W =
 0.006  -0.210   0.161   0.117  -0.077
 0.006  -0.210   0.161   0.160  -0.077
-0.038  -0.210   0.161   0.192  -0.065
 0.006  -0.210   0.161   0.109  -0.077
 0.135  -0.162   0.161   0.040  -0.134
-0.041  -0.176   0.148   0.225  -0.067
 0.006  -0.212   0.161   0.070  -0.077
-0.103  -0.237   0.167   0.109   0.005
 0.006  -0.230   0.161   0.059  -0.077
Rows and columns are counted from 1.
(1, 1) -> 0.006
(6, 4) -> 0.225
(3, 4) -> 0.192
(4, 2) -> -0.210
(2, 2) -> -0.210
(4, 5) -> -0.077
(8, 1) -> -0.103
(6, 2) -> -0.176
(6, 5) -> -0.067
(1, 5) -> -0.077
(9, 5) -> -0.077
(5, 4) -> 0.040
(7, 5) -> -0.077
(7, 3) -> 0.161
(5, 2) -> -0.162
(3, 1) -> -0.038
(8, 4) -> 0.109
(6, 3) -> 0.148
(4, 3) -> 0.161
(4, 1) -> 0.006
(7, 2) -> -0.212
(8, 2) -> -0.237
(9, 1) -> 0.006
(5, 5) -> -0.134
(3, 5) -> -0.065
(8, 5) -> 0.005

A =
array([[192, 149, 239, 155, 187, 190, 201, 210, 197, 184, 158, 235, 215,
        154],
       [206, 225, 239,  98, 197, 174, 168, 161, 188, 167, 242, 181, 171,
         24]])
Indices start at 1.
(1, 1) => 192
(2, 8) => 161
(1, 10) => 184
(2, 12) => 181
(1, 2) => 149
(2, 6) => 174
(1, 6) => 190
(2, 5) => 197
(1, 11) => 158
(1, 12) => 235
(1, 7) => 201

arr =
[[ 0.32  0.18 -1.99 -1.42 -2.62  0.39 -0.80  1.50  1.02  1.68  0.33  1.50
  -0.59  0.26 -1.07]
 [ 0.85 -0.70  6.94  4.16 -4.36  2.15 -1.79  2.23 -2.86  1.91  4.89  7.15
   0.61  5.38  2.18]
 [ 1.48 -3.41 -3.61 -5.31  1.28 -3.12 -1.19  2.00 -0.97 -1.89  0.18 -0.05
  -0.68  0.72 -0.49]
 [-4.33  4.72 -2.59  2.01 -6.48  4.09  1.42  0.82  2.66  7.23 -5.61 -3.06
  -0.39 -4.01 -0.68]
 [ 0.27 -5.78  0.77 -1.69 -0.97 -0.58 -1.26 -0.87 -0.10 -0.21  0.96  1.38
  -0.19  0.23  0.44]
 [-1.68 -0.14 -0.66 -1.97  0.00 -0.42  1.22 -4.10  1.68  1.59 -0.87  2.23
  -0.49  1.94  1.14]
 [-1.84  3.88 -2.76 -1.88 -0.07 -0.57  2.58 -4.04  1.61  1.21 -2.25  1.68
  -1.52  1.83  2.06]
 [-2.90 -1.98  2.11 -2.20 -3.62  0.28 -0.30  2.87 -4.18  3.29 -4.48 -3.10
   0.03  1.55  3.69]
 [ 0.59  0.52  2.06  3.14 -0.80  0.92 -1.08  0.34 -0.29  0.22  3.08  4.34
  -0.13  1.49 -0.26]
 [ 2.52 -2.27  2.45  2.89 -0.73  2.63 -2.25  1.83 -1.74 -0.54 -1.11 -1.24
  -0.74 -1.58 -1.02]
 [-0.96 -2.64  3.38  1.41  0.33  2.22 -0.68 -3.37  1.09  2.50 -0.42  1.60
   0.13  1.74 -1.33]
 [-3.74  1.54 -2.05 -3.28  2.18 -1.50  3.66 -6.83  3.22  2.93  1.31  2.48
  -0.39  3.17  0.83]
 [ 1.07  2.88 -3.47  1.00 -4.12  2.16 -0.37  0.78  4.10  2.76  1.79  3.97
  -0.55 -1.07 -3.67]
 [ 3.78 -2.09  3.22  4.06 -1.04  3.88 -3.11  3.21 -2.20 -1.05 -1.83 -2.03
  -0.79 -2.41 -1.48]
 [-0.97 -4.16 -0.12 -3.12  3.79 -3.75 -0.64  0.53 -4.24 -3.06 -1.55 -2.55
  -0.81  0.52  2.37]]
Indices start at 1.
(1, 1)	0.32
(12, 1)	-3.74
(2, 8)	2.23
(2, 2)	-0.70
(14, 12)	-2.03
(14, 13)	-0.79
(3, 1)	1.48
(12, 12)	2.48
(9, 13)	-0.13
(10, 4)	2.89
(1, 5)	-2.62
(8, 4)	-2.20
(13, 13)	-0.55
(2, 12)	7.15
(3, 6)	-3.12
(12, 11)	1.31
(1, 8)	1.50
(13, 3)	-3.47
(9, 5)	-0.80
(11, 7)	-0.68
(8, 7)	-0.30
(8, 8)	2.87
(14, 3)	3.22
(5, 14)	0.23
(11, 12)	1.60
(11, 10)	2.50
(7, 12)	1.68
(12, 5)	2.18
(8, 2)	-1.98
(6, 4)	-1.97
(9, 8)	0.34
(12, 3)	-2.05
(15, 8)	0.53
(12, 7)	3.66
(7, 11)	-2.25

M =
[[-208, -698, -227, -64, -263, -700, -407, -881, 145, -487, -173, -31, -447, -108, -163],
 [338, -108, 113, 391, 233, -638, -352, -845, -591, -396, -750, -198, 397, -186, -749],
 [-570, -121, -749, -454, -828, 341, 491, -491, 507, -289, 324, -921, 139, 441, -738]]
Rows and columns are counted from 1.
(1, 1) -> -208
(1, 5) -> -263
(3, 13) -> 139
(2, 14) -> -186
(2, 2) -> -108
(1, 10) -> -487
(3, 8) -> -491
(1, 4) -> -64
(3, 5) -> -828
(3, 15) -> -738
(2, 5) -> 233
(1, 7) -> -407
(2, 3) -> 113
(2, 8) -> -845
(1, 2) -> -698
(1, 15) -> -163
(1, 3) -> -227
(1, 6) -> -700
(1, 8) -> -881
(3, 7) -> 491
(3, 10) -> -289
(2, 12) -> -198
(3, 4) -> -454
